Each row has a name. After each piece below comes the name of the row it's from, unless a question asks for something else. Each question is about the rows just above it.

Columns, left to right: D E C Z K X Y S
[-31.0  40.0   1.5  35.1  44.9  42.0  35.6 -30.0] : j829
[ 20.2 -14.2  32.3 -16.3 -10.4 -19.6 -16.0  20.0] : j982
[ -2.4  22.3  73.6 -51.9 -52.0   8.7 -50.4 -15.6] : j817
[ -8.2   0.5 -51.7  82.9   2.3  13.3  82.0   9.3] : j351
Put [-30.0  35.6  42.0  44.9  35.1   1.5  40.0 -31.0] back in order: which row is it? | j829
Which column holds [ 32.3  73.6 -51.7] top down? | C
Which entry of j817 is missing from [-52.0  -2.4   8.7  22.3 -15.6  73.6 -50.4]? | [-51.9]
j829 without one entry, shuffled: [ 42.0 -30.0   1.5  35.1  40.0  44.9  35.6]. Gone: | [-31.0]

Columns, left to right: M V A J
[ 2.1 73.5  0.0 -0.3] : j931
[ 20.1   0.0 -19.8 -17.7] : j219
[-22.7   0.3  22.4  20.9] : j407
[  0.2 -24.1  24.8  -8.4] : j528
[ -8.6   0.4   6.8 -63.0] : j75
[ 2.1 -0.1 -0.3 73.5] : j951
[ 24.8   0.2 -24.1  -8.3] : j497
[-22.7  -0.5  22.4  20.9] : j532
Does one of the named rows hold [24.8  0.1] side by side, in this order? | no
Which row holds these entries in another order? [ -8.3  24.8   0.2 -24.1] | j497
[73.5  0.0 -0.3  2.1] is which row reordered? | j931
Put [-0.1 -0.3 73.5  2.1] back in order: which row is it? | j951
Which column holds [-22.7   0.2  -8.6   2.1  24.8 -22.7] top down? | M

Columns, left to right: H Q T W
[ 49.4 -39.6  36.9 -41.1] = j534
[-41.2 -39.6  36.9  49.4] = j93
[ 18.5  77.6   3.4 -45.4] = j796
Does one of the named rows hold [ 77.6   3.4 -45.4] side by side, in this order? | yes
Put [ 49.4 -41.2 -39.6  36.9] back in order: which row is it? | j93

Columns, left to right: R B F N G
[ 0.8  2.5 -0.4 -3.8  2.4] = j992
[  8.3  53.2  53.0 -42.1   0.9] = j963
[-42.0   0.9  53.0   8.3  53.2] = j116
[ 0.8 -3.3 -0.4 -5.9  2.4] = j452
[ 9.9 51.3  3.8 63.2 72.0] = j59
[ 53.2   8.3  53.0   0.9 -42.0] is which row reordered? | j116
j992 without one entry, shuffled: [ 2.5  0.8 -0.4 -3.8]. Gone: | [2.4]

Columns, left to right: fasu Nus tasez Faros zeluk
[  0.9 -12.7   9.8  17.0 -10.8] = j314
[ 79.5  56.4  16.3 -45.5 -38.2] = j10
[-29.6 -47.0  24.1  42.9  35.1] = j753
[ 63.4 -10.9   7.0 -32.9 -26.0] = j544
[-35.0 -35.8 -10.8  44.2  42.0] = j845
[-36.8 -40.4  -4.4  46.2  42.6] = j905
[-62.2 -55.9 -20.6  65.4  61.5] = j645
[ 79.5 -48.9  16.3 -45.5 -38.2] = j713
Among the named rows, does one hold [ 42.0  44.2 -10.8 -35.8 -35.0] next to each other, in this order? | no
The one value in j845 and j314: | [-10.8]

Columns, left to right: tul sugim Faza ritu bot vaniz fidu
[10.9  5.9 20.5 12.9 13.1 20.5 12.8] = j761
[-35.1  35.5  24.4 -41.4 -28.0  46.4 -28.8] = j655
[ 56.2  27.8  -6.6 -52.0   7.2   7.1 -39.3] = j702
[ 41.7  31.7 -44.5 -29.6  42.5  33.4   2.1] = j813
[ 30.6  38.1 -37.6 -47.7   9.1  48.2 -10.8] = j418
[-10.8  48.2  38.1  30.6 -47.7 -37.6   9.1] is which row reordered? | j418
Which entry of j418 is missing from [-47.7  38.1   9.1 -37.6  30.6  48.2]? | [-10.8]
Does one of the named rows hold [-28.0  46.5] side by side, in this order? | no
Which column holds this, read top down? [ -6.6 -44.5 -37.6] | Faza
j761 without one entry, shuffled: [12.9 20.5 20.5 13.1  5.9 10.9]. Gone: | [12.8]
Which entry of j702 is missing from [-39.3  56.2 -52.0   7.1  27.8  -6.6]? | [7.2]

